Rows are one point carried round by a steady rotation, each followed by how many ticks it has turned.
The counts run from 0 to 671.
[ 28   1 -16  -2  12   2  -5 -21   9   7 -31   0 -11  13 -18 -16  -4  -9
 -21  13 -28  -7   9  16   5 -24   5  20 -20 -18   2  17 -38   5   1 -14
  12  37 -42 -25  -1 -18   6 -24 -16  12  11  -5   3  26 -42 -18 -26  -5]	435
[ 16  22 -20   2   0   3  -9  -8 -12   6   3   2 -18  -4  -6  -9   0 -29
 -11   8 -18 -36  24  27  14   3  12  27 -23 -50  13   7 -28  16  -6 -28
   6   5 -15 -31   0 -26  17 -24  19 -16 -19 -28  15   0 -18  10  -3  -1]	203
[  9  14  23  10   2   4  40  -1  26  -8   5 -14 -18  16 -10 -11  22 -16
  -4 -10  -4 -55  13  17 -10 -17 -36  19  -9   4  11   8 -23  24   9 -10
 -17  42   2 -17   0 -11 -17 -27 -13 -31  -9   6  -9  -8  -5 -18 -25 -15]	496
[ -7  27 -10  40  10  -3 -12 -15  -4  14   3   2 -17   7  19 -13   8  -3
 -11  22 -23 -23  20  20  18   1  12  -5 -16 -29  12  14 -35 -15 -19 -38
  -3  23 -12 -24   9 -38  14 -19  11  15  -9   1   2  22 -33   0   6  -1]	262
[  2  15   2  28   2 -17   4 -14   9  -7  22  10 -24  -8  11 -18  13 -24
 -16   5 -17 -41  13  17 -10   4  -9  15 -12 -29  28  10 -25   2   0 -43
 -12  26  18 -18  13  -6 -16 -25   5   1 -19   1  21 -11   1 -21 -16 -34]	10
[ 39  31   4   8  19  10  28 -38  28   8  11  -8 -21  20 -10 -14  11  -5
  -2  -8 -19 -27 -15  13 -33  -9  -5   4 -17 -17   0  -8  -9   4  -9  -3
  15  25 -40  -7  13 -29  13 -46  -5 -10  -7  -9   1  -3 -17 -16  -5  -2]	82
[ 16  10  -9   8  15   9  -9 -17   9  -3  -3 -14  -4   2  -9 -37   9 -12
 -10  30 -25 -38   4  13   4  10   4  -4 -24 -36  -2  15 -37   8  -6 -24
  21  48  -2  -6  15  10  -5 -28   0  -2 -11 -11  -8  20 -24  -5   6 -29]	155
[-10  22   6  39  14 -13   2 -14   4  34   3  23 -15   1  16  15   3   0
  -2  11 -24 -19  14  37   5 -12  12  12 -31 -22  17   0 -34  -5  -9 -36
 -10  20 -27 -12   7 -22 -10 -47  -5  10   0  -5   0  -1 -14   5  -9  -3]	520
[ -1  22 -15  28  -3  18  20  -2  18   3  13 -15   5   4 -15   3  12 -11
  15   1 -34 -43  30  29  -7  -8  16  12 -25 -40   2  17 -18  11  -5 -13
   8  37 -22  -2 -11 -12   2 -33  21 -20 -10 -18 -13  -3   9  14  20  -8]	460
[ 14  10   6  -3  -3   0  12  -6   5 -26   2  -4 -26  19  -1 -26  10 -18
 -15  10  -7 -23  -1  26  -8  -6 -49  31 -21  -5  16   2 -11  27   4 -29
  -7  36 -11 -17   8   4  -5 -40 -24  -7 -22  -4   3   0   2 -29 -28 -14]	345
[ 22  14 -30  13 -11 -12   7 -19  -9   0   3  -7 -15   2  -7  10 -16  -2
  -2  -5 -28 -24  12  22   7   7  -4  35   6 -26  -4  24 -29   2   3 -19
   9  14 -37 -16   4 -48  -1 -19  -2   3  -1   4   3  11 -46   3 -25  13]	639
[  9   4 -18   1 -19  20  11  -9  -8 -20   0 -10 -27  18  -5 -20  -2 -12
  11  -2  -7 -22  17   7  17  13 -27  55 -10 -21  11  12 -23  34  -6 -15
  11  40  -7 -11  19  -5   5 -38   4 -13 -36 -11   8   6 -14  15 -27 -15]	95
[ 14   8 -33   8 -21  28  23 -18 -11 -16 -28  15 -12  -6 -16  -3 -14 -24
  -3  -3 -10 -10  32   5   0 -19 -10  45 -12 -14  18  32 -36  10 -13 -24
  11  10 -10 -16  17 -34   9 -35 -13  16  -4   6  11  10   4  -7  -3 -15]	634
[ -6  32   8  37  -2  30  31 -28  18   7   8 -12 -23   2  18  -1  13  -3
   7 -20 -23 -25  21  -2  -5 -16  -8  20 -14 -14  21   8 -13  -5 -18 -29
 -22  18 -19 -16  -1 -47  14 -28   6  12   0  -7   0 -10   6   1   4  -5]	266
[-34   0   0  26   5  13  11 -10   4   3   9  -9  -2   1   4 -16   4  -5
  -3   0 -37 -39  28  10  27 -10   7   9 -16 -19   5  14 -45  16 -14 -27
 -13  52 -21 -12   5 -12   2 -17  10  17  19 -14  -4   1  -8 -17  -3 -21]	57
[ 17   3  -9   5  -2  17  25  15 -14   4 -23   3   1  18 -15 -38  -3 -41
 -21  -8 -12 -10  20  31 -14   3  -5  27 -16 -16  17  24 -21   7   0 -14
 -15  35 -15 -31 -22  -2  20 -34   5 -16 -25  -2  -7  10  -7 -11 -19  -4]	145
[ 36  19  16  21 -19  15  49   4   1 -14 -16  -7  -9  -2 -16 -11   3 -27
 -21   7 -11 -31  12   8   1 -26  -2  21 -31   4   3  16 -22  16  -3 -15
  -1  17 -22 -12  -5 -10  10 -31  13 -18 -16 -24  -5  -1  15   9  -2  -1]	147
[ 19  17 -17  18   1  19   9  -3  16  -9   6 -34  12  14 -16 -18  12  -6
   2  -1 -30 -33  16  26 -19  10   8   5 -15 -45  -1   7 -14   5 -10 -16
   3  43 -22   7 -15 -22  10 -25  27 -17 -15 -20 -12  -5  12   1  11   5]	459
[ 18  14   9  27  12   0  33  -4   8  -1   1 -10 -18  21   8  -8  -7 -15
 -31  16 -22 -41  13  26  -1  15 -42  27  -1  -3  -1  18  -1 -15  10 -23
 -21  15  -9 -45   8 -20  16 -19  12  -5 -15  18  -1  -3 -27 -10  11 -10]	447
[ 27  22  14  25  -3 -11  35  18   0  -4  10  -8 -22  17   3 -32  16 -31
 -17  12  -9 -38  -3  23 -14   6  -6  21 -15 -11   6  -1 -26  13  -3 -17
 -12  10   5  -7   3 -20  -1 -33  11 -22 -42  -5  -2  -1  -9   1 -15   0]	550
[ 19  26 -19   2   6  -9  17 -16  -6 -12  13  14 -31  12   7 -25 -11 -12
 -16 -11 -13 -22  -7  23 -11   0 -20  14 -17 -20  -5   9 -19   5 -21 -25
 -12  18 -30 -19   7 -15  13 -39 -20  26 -11  15  -3  -2   4 -41  12 -17]	135
[ 20  14 -19  17  -7  20   7 -20   8 -27 -13 -11 -11  23   1 -25  -8 -14
 -21  21 -18  -4  -3  21 -18 -27 -15  35 -29 -19  15  -4  15 -16 -10 -25
   4  17 -29 -13   0  -6   6 -45   0  33 -26 -18  21   0  10  -4  -6 -25]	222
[ 43  11  -6   9   6  13  25 -24  30 -16 -18 -25  -5  16 -27 -16  -1  -2
 -20   1 -19 -29  -1   4 -23 -20 -14  -1 -13  -2  -3  19 -21  15  -5  -7
  13  39 -27   2  12 -14  -6 -19 -21  -6   7  14 -21  23 -21 -30   7 -13]	437
[  6   4 -11   4  -5  14 -14 -19  -7 -13  -2 -10  -9   2  -6 -28   1   1
   2  17 -28 -18   0  15  18   8  11   5 -21 -37   3  17 -44  19 -13 -31
  14  50 -34   6  16   5  -4 -38   5   0 -15 -18  -5  23 -21   4 -24  -9]	154
[-12  19  -6  18   1  19  -2 -29  -3 -13 -13  -9  -9   3  20  -9   6   5
  -1  22 -34   7  20  26   7 -11 -19  29 -14 -20  20  17  -3 -15  -5 -47
  -9  33 -21  -9  14 -17   2 -46 -11  16 -18 -10   9   3  -1  12 -19  -6]	67
[ 19  42  21   6   5   3  27  -5  20   4   1   2 -33  16  -4  -5  12 -20
 -21   6  -9 -41   8  16   1 -22 -11   0 -29   1  11   2 -32  18  -3 -24
 -10  10  -7 -26  -2 -41   7 -14 -22 -20  -1  -1 -24   5 -10 -16  -4   6]	647
[ -5   8   0  18  18  11  20   4  -9  -7  -7 -18 -24  39  -1 -30   8 -23
 -27  30 -27 -11  22  21   9  -4 -15  18 -13  -5  -8   8 -24  -6 -13 -13
 -15  21  -9 -35   2 -19  10 -25  -9   3 -19   5 -13  24 -28 -18   4 -18]	598
[  8   8 -28   8   2 -12 -18 -16  -1   1  -5   0 -30  30 -14  -5   3  -1
 -12  15  -9 -18  -2  21   4  -9 -10  20 -29 -21   6  -4 -45  12 -19 -10
  15  16 -22 -23   9 -12 -15 -35 -18  14  -4  -1  10  13 -39 -18 -16 -27]	31
[ 27 -19 -21  16  20   0  34  -1   5  -8 -27 -19  13  18 -16   7 -11  -4
 -27  13 -20 -29   7  25  -5  -6 -26  39  -5  -8  -5  23 -25   7  12 -10
  10  27 -20 -10   2 -30 -22 -24   3   1  -8  12   0  11 -28   8  11 -20]	533
[ 28  11   0  25 -24  -8  35   8  -2  -7  -8   5 -25  -4  -6 -25  -5 -33
 -18   1   1 -39   7   8  -7  -3 -19  44  -8   0  15  25 -22  13   9 -25
  -4  17  20 -22  14 -30 -11 -27  11 -11 -23   8  11   7 -21  -4 -15 -12]	42
[ 24  19 -36  35 -30  18   3 -18  18   1 -17  -5  -8 -12 -17   9  -5  -5
   1 -16  -6 -21  17   5 -27 -23  -8  29  -2 -17  38  20 -12  -7   1 -18
  11  29  -7   2  -5 -40  -3 -21   9   3 -17   0   4  18 -16  11 -20  -8]	73
[ 25  25  21  25  -6   7  32   2  -5  19 -12  15 -24   0   0 -10  -4  -8
 -14   3   8 -40  -1  20  20  -3 -20  23 -36  -3  10   9 -37  24   3 -22
   1  18 -11 -33   1 -20  -2 -38   9 -17 -22  -9 -10   4 -27  21 -13 -16]	397
[ 21   8 -12  11 -17  18 -11   0  10   4 -25  -8  -5   2 -24 -16   3 -20
 -20  19  -1 -36  17  18   0 -23   2   8 -42 -21  34   1 -33  13  -1 -21
  12  43  -8 -18 -15  -1  -6 -17  12 -11 -14 -19   4  20 -15  -1  -7 -26]	559
[ 28  17   5  27  -1  -5  13   2  23   1 -22 -12   1  11   3  -1  10  -6
 -36  16  -5 -23   0  36 -19 -40 -21  12 -27   2  29   4 -15  -4  17 -39
  -7  29 -10  -5 -19 -22 -34 -40  -6  -2 -19  -7  -3   5  -1   3 -22  -9]	119
[ -4  11   0  31  23  12  23   3   9   1   5 -35 -13  35  18  14  28  -1
 -24  11 -24 -34  12  17   5 -21 -24  23 -18  -1  12  -4 -28  -1  -1 -21
 -15   6 -10 -10 -15 -32 -28 -29  -4   0  -8  -1  -1 -13  -9   7   2 -17]	216
[ 32   6 -24  -1   4  -7   1 -30  -1   6   6  -2  -3  -1  -8  -8  -7  -1
  -2 -18 -22 -19   4  23 -11  18  -8  27  10 -31   6  23 -29   8   3 -20
  11  37 -34 -10   1 -30   1 -29  -3 -16 -14  16  -4   8 -45 -12 -21  11]	640
[ 38  11  -4  26  17  -9  17 -21  16  10   8 -16   8 -21  -2 -16   1 -23
 -28   8 -29 -54   7  10  -2   2   7   2 -10 -37  11  13 -28  -3  14 -31
  -1  32  -9 -13   8 -20  -6  -3  28   2   3  -5  14   1 -27 -17   0 -14]	360
[ 13  28 -19  51 -10   2  30   6  10   3 -26  16  -2  23  -2  -6  -6 -10
  -2   8  -7 -18   9  30 -27 -16   4  13 -25   0   8  13  -5 -16 -15 -30
   0  23 -15   1   4 -31  -1 -47  13  26 -23   5  -3   9   5   6  22   0]	578
[ 26  13 -20  -1   3  27  22 -35  -6 -25   5 -29 -13  12  -9   2  -9   6
   2   0 -33  -6   1  14  -6  -5 -17  35  -6 -29  -8  21  -9   8  -6  -9
  17  29 -53   4   6 -21   7 -47 -13   9 -13  -3  -7   2 -10  10  -6  -2]	535
[  8  23 -15  27 -15  -1  15   4   9 -10  20 -13 -14  27  -6 -29   0 -15
  -2  -9 -23 -37  11  18 -26   1 -13  11  -1 -11  -3   9   2  -2 -21 -19
 -18  45 -16 -14  -3 -17  24 -22   2   6 -14  18 -20   7 -14 -33   0   5]	545
[  9  19  15  27  -7  -5  24   2   7   1  -9 -13 -17   9  12   8   4  -4
  -9  11 -25 -40  12  28  24   3 -10  29 -13  -1   3   6 -12   8   9 -24
  -8  20 -29 -26   9 -33  11 -23  22  -6 -24 -21  -1  -9 -24  18 -16  21]	552
